In the data rows, the value 128 means zero.
Here are some points, each followed by its number:
[157 96 143 125 127 129 166 118 138 127 95 88 158 123 115 113 130 148 111 92 113 148 100 130] 0
[125 131 113 109 142 177 124 130 98 114 132 143 81 119 125 131 127 119 151 138 130 123 153 92] 1
[109 129 130 102 130 99 63 132 157 79 174 121 173 161 119 134 111 60 131 127 131 154 128 190] 2
[97 89 128 140 139 201 78 115 96 112 0 134 27 111 123 196 173 195 217 68 233 0 164 54] 3
[157 122 159 123 141 77 164 130 174 132 255 79 213 146 130 80 126 129 128 117 89 238 95 204] 4
[113 134 92 111 113 135 54 136 140 103 161 157 74 129 135 141 132 126 220 132 137 125 163 120] 5
[116 133 95 130 124 167 106 116 67 160 93 153 0 167 127 177 148 74 180 149 154 134 163 93] 6
[137 88 94 123 125 182 99 99 123 199 62 122 29 170 92 166 194 150 71 132 127 126 126 18] 7
[151 134 125 142 127 119 170 108 135 171 127 101 115 83 141 128 128 159 126 140 112 115 140 100] 8
[64 159 216 131 132 22 70 128 255 28 255 114 255 180 157 93 41 18 9 133 38 189 85 251] 9
[139 133 130 125 122 161 115 143 86 133 122 130 40 140 104 116 157 122 132 122 120 78 146 86] 10
[129 168 124 131 130 252 125 85 50 194 0 184 23 48 122 173 238 207 125 128 155 0 201 0] 11
[162 126 119 140 116 127 193 119 78 161 123 69 93 64 114 140 122 134 130 118 126 201 95 128] 12
[161 134 122 139 128 132 146 132 138 162 104 131 127 134 113 135 130 126 123 155 134 94 139 107] 13
[94 160 122 126 162 143 84 129 122 128 167 150 114 131 134 117 99 91 138 125 109 110 124 180] 14
[142 130 75 141 127 173 180 121 0 229 0 108 0 133 101 162 216 219 185 129 203 49 147 0] 15
[123 126 175 97 135 91 179 150 170 107 193 88 201 75 128 80 93 127 144 132 92 174 128 132] 16
[127 108 132 119 114 123 171 124 101 195 119 98 20 84 87 127 175 201 98 127 169 87 129 59] 17
[205 83 172 206 89 169 201 123 49 150 0 139 83 51 140 176 148 255 89 89 177 31 136 16] 18
[189 85 121 103 139 50 240 129 85 241 60 72 36 135 75 134 183 255 140 136 130 238 99 88] 19
[135 90 165 138 109 11 134 142 182 138 120 78 89 107 129 115 124 234 71 153 136 127 134 86] 20
[118 100 124 142 145 141 26 126 115 127 39 152 131 121 163 190 197 115 175 102 117 46 158 134] 21
[129 138 112 160 130 71 94 140 158 124 199 130 200 180 116 105 126 98 56 121 89 255 124 189] 22
[95 127 129 130 130 103 0 117 182 75 154 172 201 189 152 163 97 139 136 113 94 61 125 229] 23
[142 82 90 131 169 145 23 133 91 63 70 171 112 170 184 192 126 139 214 119 119 80 129 212] 24
[131 116 124 121 120 129 144 124 139 162 131 137 149 129 124 129 118 129 163 122 128 161 137 156] 25
[118 123 133 150 104 57 70 138 159 65 125 157 240 157 168 136 162 35 188 127 118 188 128 214] 26
[135 90 128 135 124 146 24 129 158 84 87 158 127 138 149 179 147 133 166 112 184 15 156 167] 27
[119 126 130 123 119 169 214 135 106 166 154 108 122 78 81 106 93 116 92 132 134 178 125 72] 28
[182 78 127 193 149 46 65 61 65 102 45 88 255 197 166 199 92 57 133 133 126 249 121 255] 29
[113 118 183 121 126 37 80 142 217 40 210 77 255 130 168 100 50 120 130 129 76 204 108 255] 30
[40 200 71 33 186 255 92 120 92 126 151 141 7 119 105 103 121 156 184 116 115 0 226 10] 31
[134 138 103 131 132 176 23 121 110 81 148 164 109 185 134 167 135 124 129 124 121 87 156 173] 32
[155 102 98 132 126 139 105 124 78 130 118 130 99 125 133 159 131 133 127 121 104 154 132 100] 33
[129 158 138 128 100 96 202 118 160 118 234 111 117 125 68 40 97 116 100 130 100 210 78 62] 34
[161 139 140 113 118 128 98 141 131 114 183 147 167 115 124 139 122 98 176 128 136 179 118 175] 35
[62 154 125 131 164 125 113 160 149 122 180 135 249 131 147 133 50 47 146 119 94 217 133 222] 36
[120 134 118 83 135 101 114 134 169 142 189 145 255 52 158 92 88 98 153 117 127 130 115 187] 37
[107 157 133 86 106 151 255 120 128 138 152 120 0 56 91 63 125 231 125 113 92 7 97 5] 38
[94 155 95 118 143 141 64 129 161 63 191 159 207 181 162 127 74 88 128 133 102 167 129 204] 39
[59 123 108 130 157 160 14 163 155 53 171 160 223 255 139 151 106 48 132 113 118 117 127 166] 40
[3 236 57 36 189 117 7 141 173 42 239 227 218 160 155 130 95 0 92 176 146 115 204 255] 41
[186 93 160 187 123 126 237 144 76 224 0 73 82 96 133 133 156 198 105 89 158 188 71 81] 42
[57 169 87 68 129 124 94 137 211 52 253 149 203 137 165 135 90 61 171 147 144 122 116 228] 43
[157 145 121 87 131 121 74 124 123 134 217 116 157 93 133 130 99 92 246 140 128 215 131 218] 44
[18 154 87 62 132 94 0 159 245 0 249 255 255 213 203 185 91 0 163 131 161 45 208 255] 45
[143 130 116 156 120 173 255 126 42 224 114 94 76 74 99 64 114 146 129 138 128 243 74 57] 46
[134 130 97 122 133 126 49 120 111 133 124 154 76 132 144 161 124 37 217 129 154 153 171 195] 47
[148 200 208 79 100 99 255 134 199 213 255 45 133 0 31 0 113 128 0 192 102 74 135 30] 48
[255 41 166 255 85 123 255 98 0 255 0 42 54 43 73 155 210 255 4 85 199 142 51 0] 49
[120 177 106 125 143 158 121 108 152 103 163 159 208 164 120 122 59 78 126 104 123 166 132 217] 50
[148 113 131 135 87 128 120 136 134 139 123 130 126 141 126 133 171 125 142 149 140 112 139 152] 51
[176 117 117 132 134 135 126 118 98 162 127 134 64 136 129 137 130 143 131 124 155 154 140 91] 52
[85 130 121 134 131 114 37 119 191 53 197 173 177 171 116 122 141 114 149 117 136 119 118 161] 53
[3 138 102 127 149 55 0 109 255 0 78 229 255 240 197 186 70 38 90 123 107 0 200 234] 54
[131 84 202 139 101 44 193 126 160 150 160 98 178 86 121 99 132 67 187 88 124 182 71 181] 55
[132 112 92 105 132 124 0 133 197 53 151 189 221 245 208 221 83 70 249 118 136 155 159 255] 56
[138 130 74 157 181 255 151 112 0 255 0 122 0 35 126 170 158 151 230 119 189 0 203 18] 57
[246 89 129 130 71 200 232 138 15 209 1 101 0 45 84 99 222 239 165 123 165 136 77 0] 58
[119 125 97 128 137 118 176 101 124 167 128 135 58 74 116 148 151 128 130 123 133 108 120 139] 59
[125 112 174 21 81 60 255 145 93 148 230 122 0 6 104 31 114 205 172 159 79 121 125 78] 60
[86 131 125 119 154 123 56 116 147 81 160 147 167 90 156 120 87 113 192 128 133 67 121 167] 61
[86 133 137 123 125 122 82 132 117 86 169 149 122 132 135 116 110 100 141 128 149 98 118 156] 62
[85 123 118 132 128 157 88 144 188 61 114 169 159 59 146 123 97 124 128 126 139 0 146 148] 63
[101 138 126 128 116 132 127 131 116 88 76 125 91 126 127 146 124 166 159 128 139 97 125 118] 64
[174 135 168 138 82 84 255 127 47 255 198 51 113 140 60 84 78 93 81 157 92 255 37 26] 65
[129 133 139 131 76 131 255 101 76 255 92 73 31 6 57 59 139 184 100 167 94 120 88 0] 66
[170 134 125 100 96 153 197 97 131 207 43 245 0 0 87 102 180 182 192 145 230 0 209 0] 67
[75 123 110 116 117 119 92 158 181 85 164 152 141 134 129 134 128 83 140 132 136 79 126 142] 68
[111 187 138 149 217 47 120 132 189 56 203 72 255 103 132 84 0 55 183 98 40 241 131 255] 69
[133 132 121 135 123 135 175 127 142 113 136 126 122 137 121 124 135 128 92 118 123 138 139 133] 70
[197 113 173 130 120 169 227 132 40 179 43 133 71 47 129 90 126 152 170 96 138 221 91 112] 71
[85 156 166 121 96 57 198 138 126 85 255 97 126 25 125 118 69 175 131 129 127 169 98 128] 72
[122 132 143 133 122 90 152 119 147 130 138 132 166 109 127 109 126 122 141 117 141 118 92 180] 73
[90 127 174 134 131 8 45 175 250 63 254 127 255 175 172 112 75 63 62 102 97 127 110 255] 74
[141 141 137 133 136 186 157 131 101 196 76 135 0 131 95 128 168 174 131 124 176 9 176 8] 75
[129 119 122 122 125 117 144 120 138 173 145 113 94 121 118 117 135 146 105 131 127 180 132 130] 76
[139 134 118 113 117 131 126 133 151 111 151 132 174 128 139 105 85 109 109 127 88 166 125 145] 77
[155 127 145 130 124 130 197 114 85 145 72 128 119 107 130 127 143 146 124 137 127 119 130 79] 78
[159 135 130 108 106 130 243 129 133 142 126 119 118 108 127 92 139 163 124 144 113 152 94 118] 79
[105 88 121 99 134 107 8 133 123 70 107 188 70 173 135 175 158 83 197 129 167 67 89 166] 80
[132 121 78 154 136 165 30 126 78 201 23 186 44 226 131 209 185 199 105 140 180 83 154 62] 81
[110 143 132 141 127 125 116 133 141 79 127 145 168 127 135 135 94 123 130 134 136 107 135 183] 82
[0 185 103 90 167 66 0 185 255 0 255 230 255 255 177 161 39 0 169 134 133 81 202 255] 83
[162 134 150 184 152 160 182 130 67 171 0 111 35 127 122 125 155 155 61 137 164 65 127 15] 84
[160 127 71 128 131 185 113 85 33 121 0 127 104 133 149 154 131 164 115 130 131 108 156 68] 85
[132 153 120 70 120 229 187 137 102 115 138 124 79 73 146 119 127 144 124 107 128 42 163 67] 86
[153 141 139 154 109 162 234 127 71 208 125 77 15 32 90 107 138 188 120 126 155 169 122 18] 87
[125 120 126 133 129 106 115 121 163 129 171 116 156 90 138 125 81 117 199 133 129 127 122 164] 88
[82 38 136 134 121 32 0 150 241 0 107 193 255 255 184 194 161 48 169 118 110 112 126 255] 89
[123 119 135 133 136 126 133 141 124 90 140 126 127 130 127 117 125 134 119 135 137 135 135 125] 90
[124 128 130 104 114 104 84 125 123 129 157 148 84 140 129 124 145 138 150 122 142 105 153 116] 91
[186 102 135 128 80 222 255 98 0 255 0 48 0 0 68 39 191 255 126 133 117 188 68 0] 92
[141 129 133 137 173 167 37 144 152 73 122 135 168 145 119 121 58 126 161 112 130 78 116 192] 93
[196 162 200 62 132 105 255 170 176 119 188 100 77 13 81 7 138 173 69 160 98 67 78 61] 94
[175 120 115 119 87 118 198 136 88 175 129 92 99 95 98 104 151 135 167 151 158 204 124 77] 95
[133 131 134 131 116 120 149 122 164 127 130 120 217 134 123 131 91 112 79 140 95 195 120 165] 96
[123 133 101 98 133 166 108 130 137 114 155 155 84 172 135 138 130 136 122 162 169 147 124 140] 97
[131 141 120 176 89 89 125 104 130 129 137 110 151 176 123 130 125 134 61 131 131 183 96 137] 98
[94 132 130 137 129 101 81 123 172 129 129 142 189 223 117 167 120 109 102 134 137 125 164 138] 99
[91 184 97 73 133 122 76 139 167 74 191 171 85 130 96 132 62 122 146 182 140 56 124 99] 100
[127 132 68 124 150 221 24 123 31 140 21 156 27 121 128 145 180 117 216 88 183 63 160 117] 101
[127 134 99 138 110 173 166 132 82 137 91 128 53 117 142 112 124 178 126 118 102 125 133 96] 102
[126 131 177 136 138 62 148 127 213 54 255 97 255 163 122 92 42 95 100 130 65 230 102 192] 103
[174 92 146 133 61 124 255 118 91 216 77 54 41 54 78 93 164 248 35 118 180 122 115 28] 104
[166 103 117 134 132 146 186 123 71 176 74 97 70 99 93 126 162 163 128 122 149 135 138 86] 105
[121 80 122 224 129 30 53 132 152 38 172 142 249 212 120 138 136 95 0 131 92 218 81 162] 106
[104 122 134 140 141 99 118 121 163 55 97 127 227 103 126 138 135 117 128 85 123 130 129 183] 107
[122 91 126 130 106 149 114 133 112 145 106 122 45 149 99 143 166 182 132 146 167 100 132 80] 108
[125 138 119 135 122 155 156 136 109 123 155 124 106 130 119 105 122 119 90 118 119 151 114 97] 109
[101 118 160 147 161 124 125 101 164 88 37 137 115 224 136 132 155 134 80 142 101 19 155 87] 110
Which five points above are nearest to each new point by angle? Their numbers follow each, nearest first.
[170 147 139 79 137 127 214 114 83 126 136 91 100 139 88 108 92 138 134 137 131 145 91 54] -> 65 79 46 28 95
[124 87 170 180 103 164 177 122 108 179 125 86 124 169 127 129 142 139 59 149 126 204 107 62] -> 65 46 49 42 28
[106 140 139 126 136 82 69 110 208 103 164 158 194 162 121 128 109 98 121 132 105 41 111 183] -> 23 54 74 83 45
[114 129 120 125 120 115 102 134 114 152 123 139 67 129 101 135 148 131 128 143 167 122 132 93] -> 108 17 6 75 10
[77 162 119 127 152 138 93 110 138 137 129 120 159 126 123 126 130 82 90 107 136 138 118 143] -> 41 36 50 14 40
[151 102 147 150 103 81 214 128 121 185 104 85 83 69 102 108 175 178 84 143 132 76 111 67] -> 104 66 17 49 8
[140 158 126 104 133 196 120 125 109 123 124 129 57 147 122 135 123 117 137 132 137 103 169 117] -> 1 10 31 6 86
[127 223 152 182 175 126 202 93 130 118 141 100 255 64 128 48 61 111 129 124 31 190 88 176] -> 69 16 96 77 103
[151 83 151 152 114 139 153 147 126 128 126 84 96 139 115 126 135 108 128 130 158 205 122 105] -> 95 12 46 65 42
[75 121 88 125 125 99 57 122 179 68 192 173 123 204 118 165 145 116 101 151 127 113 132 97] -> 53 68 40 99 45
[167 87 147 180 131 140 192 108 92 156 36 103 82 83 130 125 149 213 140 124 149 45 84 106] -> 18 49 58 84 42
[130 154 123 142 124 21 31 122 174 73 162 126 246 198 176 127 136 112 109 88 135 124 125 209] -> 74 89 23 26 2
[166 127 124 123 130 136 156 128 99 169 121 95 48 124 69 129 124 129 102 129 131 173 125 48] -> 87 52 105 66 46
[104 128 171 101 131 46 159 159 158 162 234 110 98 73 118 49 128 109 134 135 136 255 83 122] -> 34 72 4 16 76
[125 132 126 126 131 66 42 113 167 102 162 137 200 169 124 163 113 76 111 136 134 118 137 196] -> 2 74 23 89 83
[179 71 122 125 126 48 2 129 193 69 129 132 255 235 164 168 113 76 127 90 94 118 126 255] -> 89 23 56 26 2
[91 61 155 174 65 0 70 126 255 47 230 125 255 255 159 113 109 132 26 133 107 132 132 235] -> 74 9 106 30 89
[108 186 123 90 135 132 88 118 173 92 196 126 76 126 97 123 108 116 113 133 138 121 151 128] -> 100 41 14 43 62
[139 137 132 99 129 123 129 144 129 94 143 133 127 138 127 131 125 128 184 130 122 104 125 122] -> 5 100 61 80 56
[172 94 158 130 106 119 246 126 49 240 127 84 3 25 127 100 158 205 138 128 154 126 69 26] -> 87 66 92 104 17
[125 157 95 136 113 157 140 133 125 125 90 127 78 158 127 132 127 137 179 124 128 160 122 121] -> 6 102 64 101 15
[93 225 115 129 195 144 212 159 149 185 150 75 247 162 73 61 101 52 0 98 22 255 133 48] -> 96 34 109 28 22
[155 150 73 99 128 255 172 124 0 169 0 166 0 77 153 211 188 121 218 101 251 23 164 37] -> 57 15 11 3 101
[40 129 180 132 136 86 8 176 251 42 219 186 238 255 129 178 193 146 124 151 128 75 171 109] -> 53 99 83 40 45
[142 127 138 133 124 148 172 140 128 140 86 140 119 79 120 108 81 125 67 105 100 131 125 77] -> 28 66 78 104 84
[111 46 146 231 47 19 87 123 177 87 72 128 145 135 131 120 136 196 124 85 185 110 119 99] -> 20 106 98 89 18
[155 134 131 132 136 105 182 139 97 197 176 73 60 113 94 82 91 153 110 149 131 179 103 80] -> 65 46 87 76 66
[103 130 63 107 123 158 39 112 101 69 80 189 88 199 125 176 205 79 171 166 147 121 168 48] -> 6 81 101 80 5
[168 111 171 130 81 128 255 132 130 200 156 53 153 72 94 63 149 159 135 139 92 128 62 92] -> 79 66 65 94 48
[129 107 74 130 124 143 108 127 120 84 129 124 144 185 168 167 143 123 206 98 186 80 131 177] -> 24 56 27 80 32
[140 158 124 146 159 183 196 114 77 177 44 118 42 158 86 132 117 132 75 131 133 167 121 63] -> 84 105 92 46 7
[152 131 117 153 127 164 155 97 56 146 26 102 125 134 150 162 122 151 136 130 159 107 120 82] -> 85 15 84 18 78
[109 108 86 132 120 156 106 146 126 123 158 145 105 166 136 154 116 116 123 163 127 170 137 140] -> 97 39 32 40 56
[40 129 79 147 131 108 0 126 155 57 195 188 254 255 191 223 132 78 120 111 134 139 138 168] -> 40 45 83 39 99
[92 135 176 42 83 67 146 139 200 119 248 150 11 162 89 126 130 121 167 132 178 0 187 158] -> 91 100 68 62 60
[137 136 140 134 121 139 166 123 161 117 131 132 165 108 127 136 126 121 122 124 131 146 117 122] -> 96 16 103 70 79
[141 131 142 183 123 93 219 127 151 126 112 69 184 94 134 60 128 159 68 132 99 191 105 135] -> 0 79 96 16 70
[131 154 126 114 156 121 141 143 127 128 151 123 197 99 126 144 91 80 125 142 109 173 132 178] -> 36 69 96 50 37
[130 113 136 120 126 126 177 126 172 126 205 94 154 110 116 48 116 56 71 133 87 218 84 129] -> 34 4 103 16 77
[91 89 96 73 114 20 0 152 235 45 157 201 244 192 155 185 168 81 154 118 157 130 105 232] -> 89 45 53 26 56
[152 123 145 137 130 134 221 133 110 168 125 115 92 94 91 100 120 193 45 118 104 81 136 63] -> 104 66 38 17 87
[66 168 113 129 147 158 87 128 149 122 208 151 193 173 141 133 125 133 132 143 132 220 139 195] -> 39 36 50 22 43
[126 124 127 120 119 158 165 126 102 117 69 126 74 98 125 127 130 153 108 142 139 89 138 89] -> 84 11 18 102 75
[143 103 121 139 132 160 53 136 72 129 48 151 62 126 136 172 182 113 151 118 168 129 140 84] -> 101 81 3 6 21
[93 130 82 130 163 202 0 142 79 93 109 174 88 255 119 195 169 96 134 131 174 127 172 146] -> 32 81 80 97 40
[142 127 90 142 164 160 55 127 106 117 118 138 128 131 113 125 93 105 193 127 109 162 126 164] -> 47 93 24 44 56
[165 132 151 208 127 135 185 111 74 203 40 104 161 115 125 130 141 145 109 107 136 152 147 125] -> 42 49 78 105 71
[98 100 85 95 81 184 38 124 83 163 134 182 0 124 103 170 244 186 160 129 229 0 155 49] -> 108 3 75 11 10
[102 119 134 123 118 81 128 126 130 126 90 138 157 98 123 125 131 145 116 103 136 124 125 139] -> 107 73 20 0 55
[100 122 128 110 130 191 134 133 139 141 111 128 0 102 97 146 139 155 125 161 172 69 129 30] -> 75 108 17 10 11
[123 126 127 141 132 121 85 119 100 137 39 121 123 155 140 176 161 122 125 112 131 84 117 124] -> 21 81 85 3 101
[69 126 85 99 166 148 75 120 121 123 158 214 34 123 123 163 115 80 138 152 103 120 114 137] -> 14 80 100 6 5
[144 71 127 128 53 130 35 132 120 178 148 186 23 152 141 170 205 127 194 119 234 0 141 88] -> 91 108 3 27 80
[150 136 123 185 136 87 160 132 91 149 195 102 221 106 130 94 131 76 131 137 105 222 100 235] -> 4 22 69 36 103
[124 134 128 121 120 126 134 114 123 127 123 119 157 136 124 138 129 136 170 110 138 171 121 153] -> 25 44 35 29 26
[157 102 91 148 122 116 125 127 74 143 54 127 118 140 115 123 172 123 149 128 114 191 124 134] -> 33 19 71 42 105
[123 128 95 79 139 154 156 128 99 169 77 116 0 81 117 126 97 154 207 129 166 83 133 89] -> 57 15 67 75 3
[137 129 153 131 119 166 233 128 127 156 140 122 72 81 84 108 124 110 100 136 140 165 133 60] -> 28 87 46 66 109
[128 125 130 130 137 95 120 123 128 110 113 115 195 123 135 142 102 133 100 123 109 183 106 121] -> 96 106 29 103 22
[156 110 128 124 137 120 151 122 133 146 103 96 129 133 132 125 130 129 128 121 125 115 100 129] -> 0 42 49 19 105
[128 147 109 92 133 133 64 119 136 70 126 168 155 170 144 131 133 76 179 138 120 124 125 190] -> 56 45 2 39 83
[90 153 127 118 158 229 120 134 112 168 135 89 88 99 121 132 138 117 88 126 73 171 127 146] -> 109 28 46 76 102
[31 212 80 100 195 129 36 126 189 0 255 156 255 186 151 113 64 36 134 123 91 142 164 255] -> 39 83 41 43 45
[116 116 127 145 129 90 154 142 174 128 135 129 213 151 131 132 98 107 74 133 133 162 111 170] -> 96 103 9 22 74
[134 124 98 179 131 141 58 132 151 82 95 164 144 184 114 133 119 75 138 136 173 112 131 152] -> 40 89 32 54 27
[124 128 122 121 111 104 167 125 147 161 175 109 80 81 89 99 123 164 116 133 122 130 120 110] -> 60 48 66 94 38
[129 130 118 131 108 124 113 131 124 113 161 140 95 160 140 124 126 120 126 119 116 130 138 132] -> 91 32 5 97 62
[59 162 107 139 163 128 50 111 200 69 163 157 244 145 171 131 51 79 130 131 44 125 152 226] -> 39 83 36 23 54
[177 120 124 90 123 128 225 131 127 167 132 90 34 74 109 68 133 159 124 131 167 168 125 72] -> 87 95 104 66 92
[130 124 125 161 138 158 87 129 98 133 38 168 83 192 122 193 177 128 126 132 159 59 138 61] -> 81 3 11 7 21
[128 196 140 71 182 250 163 138 28 210 0 125 0 44 128 105 191 136 245 122 189 26 154 91] -> 57 11 15 101 75
[93 170 93 108 131 170 62 130 173 41 170 154 230 183 138 122 87 73 87 126 95 141 137 195] -> 39 40 50 41 83
[71 161 94 61 129 66 37 136 227 38 208 251 71 152 127 129 121 128 163 184 167 0 170 155] -> 100 68 45 62 83
[135 124 152 87 143 119 169 132 185 78 255 97 228 125 126 105 85 132 102 139 67 213 100 167] -> 103 4 16 77 30
[134 101 137 194 152 58 0 66 118 83 0 128 215 214 227 203 130 38 133 135 93 156 124 255] -> 29 89 26 56 54
[127 154 165 117 114 105 206 144 129 176 185 91 117 66 72 43 86 165 74 122 103 136 102 96] -> 48 94 34 28 66
[138 88 128 137 104 121 118 131 116 107 119 120 120 135 127 130 126 134 90 133 163 127 139 145] -> 90 98 51 106 20
[126 151 141 165 127 134 101 131 121 133 64 167 146 124 151 136 130 100 190 131 120 68 166 117] -> 21 27 101 3 57
[126 102 135 132 117 168 82 130 102 124 55 119 74 153 128 162 155 131 163 132 146 117 131 132] -> 101 3 81 6 21
[112 149 167 103 133 39 115 137 242 7 255 130 255 129 167 85 77 84 126 128 74 174 133 255] -> 30 103 74 9 69
[75 169 85 167 152 133 0 155 146 73 137 204 253 255 211 233 136 29 152 182 79 132 138 163] -> 40 56 83 89 39
[128 129 127 169 126 124 83 123 120 156 94 148 103 171 130 170 149 139 105 137 130 67 122 115] -> 81 110 21 7 27
[118 126 119 139 126 98 90 129 159 119 117 121 124 179 131 139 141 133 123 127 110 108 133 128] -> 99 89 110 54 23
[139 122 145 127 70 118 222 126 123 182 122 77 58 95 71 95 168 185 59 140 134 165 81 55] -> 104 66 87 92 17
[155 130 126 125 132 131 90 125 164 123 92 121 177 173 133 133 134 128 98 129 133 131 123 160] -> 99 89 23 29 54
[120 147 158 99 122 103 255 125 157 174 207 47 116 0 50 19 135 168 47 191 85 155 70 56] -> 48 94 66 34 28
[110 139 189 129 141 70 184 135 134 131 132 118 118 113 132 129 125 174 133 126 137 107 120 133] -> 20 72 60 94 73
[135 131 115 97 113 142 133 147 124 138 132 149 77 105 112 94 122 120 137 135 168 52 135 126] -> 67 75 86 10 31
[76 129 160 180 118 103 151 134 176 113 122 127 243 167 133 128 96 116 68 124 87 162 105 180] -> 96 9 103 106 74
[121 159 128 64 127 201 192 175 97 126 121 140 0 73 95 96 172 170 157 167 135 107 101 27] -> 38 86 87 1 58
[85 126 107 103 148 71 1 140 165 25 241 155 244 161 169 130 87 109 179 129 87 176 139 227] -> 39 2 83 53 30
[215 173 109 140 136 180 186 121 32 161 123 148 126 82 157 146 79 121 124 84 131 126 120 124] -> 71 12 78 46 57
[146 137 152 165 131 84 188 120 173 132 90 96 255 87 162 104 73 118 92 130 132 199 135 238] -> 96 30 69 73 107
[134 154 124 126 147 87 49 128 169 26 168 139 255 170 170 138 76 69 94 136 66 192 121 253] -> 39 30 9 2 74
[65 170 126 113 153 210 100 131 129 142 133 216 37 59 148 170 127 133 179 95 196 9 226 130] -> 31 3 67 11 57
[125 162 100 126 150 188 123 122 137 82 99 150 79 101 137 150 129 119 165 130 129 48 142 100] -> 31 1 86 3 11
[119 156 87 116 160 192 118 127 77 135 133 125 63 101 129 134 105 146 118 138 132 51 138 86] -> 31 86 1 57 75
[74 129 244 162 129 0 104 186 255 0 255 188 255 172 192 155 131 47 77 133 142 164 113 224] -> 74 9 30 103 83
[161 138 123 127 127 94 96 124 118 143 155 135 106 132 129 125 121 132 160 120 101 172 132 125] -> 44 35 5 33 52
[136 150 123 119 157 176 111 133 132 124 78 131 110 162 128 127 131 130 141 135 132 126 135 131] -> 101 81 85 6 3
[112 90 129 128 123 96 82 128 151 132 138 161 120 78 165 132 148 147 117 95 148 95 122 175] -> 27 63 61 23 21
[149 146 123 102 133 131 175 134 151 137 129 117 96 109 124 87 114 122 136 126 132 124 141 115] -> 94 79 60 38 48
[105 106 157 129 121 2 74 151 119 119 219 139 220 223 71 119 127 81 69 126 130 255 96 136] -> 22 106 103 98 9
[129 135 85 107 145 96 60 122 146 111 181 110 171 127 134 128 116 89 141 127 133 141 137 173] -> 2 43 39 41 83
[106 135 128 109 136 161 85 128 119 96 130 133 108 149 128 131 119 117 146 133 129 117 121 131] -> 32 80 62 5 40
[102 117 76 144 158 133 20 129 146 104 131 162 234 206 121 163 122 83 127 130 122 129 121 163] -> 40 99 23 89 39
[121 113 182 173 128 129 192 136 185 125 131 99 151 82 128 125 189 187 78 107 103 136 93 118] -> 0 79 94 104 20
[129 126 146 138 126 106 143 125 181 82 153 96 207 123 142 108 85 136 106 122 92 134 126 117] -> 103 16 30 77 9
[153 138 73 103 186 203 64 91 32 89 0 212 80 135 196 191 217 168 248 75 168 44 165 103] -> 101 3 21 24 85
[132 130 124 150 113 118 151 134 134 138 173 112 182 125 140 130 109 139 131 123 118 220 130 187] -> 4 22 96 103 36
[128 177 190 133 145 178 201 124 116 195 205 39 228 42 169 87 66 171 79 83 97 255 83 255] -> 4 96 16 69 36
[132 127 142 122 127 116 124 114 155 88 113 120 199 127 154 137 121 113 112 127 129 93 131 146] -> 107 54 82 89 74
[138 136 129 94 129 169 131 136 97 162 123 134 40 91 145 95 133 180 172 128 143 122 120 129] -> 102 58 92 57 17
[176 136 192 103 92 111 255 151 123 157 163 43 14 45 56 62 133 168 110 125 126 208 75 66] -> 87 66 60 95 94
[85 138 120 159 139 134 74 136 108 139 104 157 92 180 131 117 153 159 125 130 127 86 147 128] -> 81 32 110 101 21
[80 159 123 126 158 119 130 129 188 97 184 134 255 189 125 93 43 29 109 123 60 255 130 255] -> 36 50 69 103 39
[115 89 167 118 123 61 129 137 196 66 185 131 231 91 170 114 96 111 126 114 126 185 118 203] -> 30 103 74 9 37
[136 144 156 148 96 138 163 120 141 164 90 126 107 76 127 121 136 125 139 110 141 80 129 100] -> 67 18 66 75 8
[201 43 137 210 126 123 182 136 50 182 88 42 96 125 131 187 163 162 178 71 219 255 101 115] -> 42 12 49 19 95
[65 176 82 40 141 129 0 130 185 15 232 246 255 230 197 179 113 44 149 136 121 51 170 181] -> 45 83 41 40 54
[122 96 73 167 129 123 131 78 0 214 0 124 0 164 103 193 237 212 133 120 206 59 165 0] -> 15 81 108 75 11
[122 127 159 131 127 87 96 127 179 113 164 125 141 151 125 136 134 126 122 129 119 118 136 164] -> 74 9 23 53 30
[111 89 114 142 129 88 15 122 82 57 80 138 25 151 165 209 193 178 141 150 200 87 133 127] -> 80 81 27 3 24
[134 99 127 141 130 99 52 139 118 111 127 150 168 182 126 153 172 75 140 131 140 83 127 154] -> 89 80 40 27 23
[137 138 126 132 116 148 162 129 73 119 127 128 92 56 126 133 133 133 171 130 139 117 118 136] -> 71 12 59 58 57
[134 89 151 180 139 131 255 136 77 126 49 78 100 70 122 126 81 184 83 138 133 172 70 123] -> 42 12 49 71 46
[93 125 131 127 110 17 55 122 206 49 196 139 213 206 122 141 102 93 91 149 137 120 123 192] -> 74 2 9 83 53
[108 113 137 162 162 164 90 123 128 124 101 147 186 128 125 126 132 98 114 126 135 145 130 132] -> 40 107 36 29 106
[106 179 125 156 120 166 178 125 176 120 106 128 129 117 85 77 90 129 19 133 87 9 140 99] -> 48 38 110 94 63
[145 173 147 88 141 214 232 130 74 170 73 128 54 37 86 59 126 188 132 122 84 174 142 81] -> 92 87 71 46 66
[125 74 128 125 151 114 33 105 119 62 0 233 119 161 217 232 203 122 255 67 140 0 163 128] -> 21 27 24 80 3
[170 91 192 176 162 0 120 138 231 85 114 26 255 172 222 115 79 83 86 100 66 248 38 255] -> 30 103 9 96 69
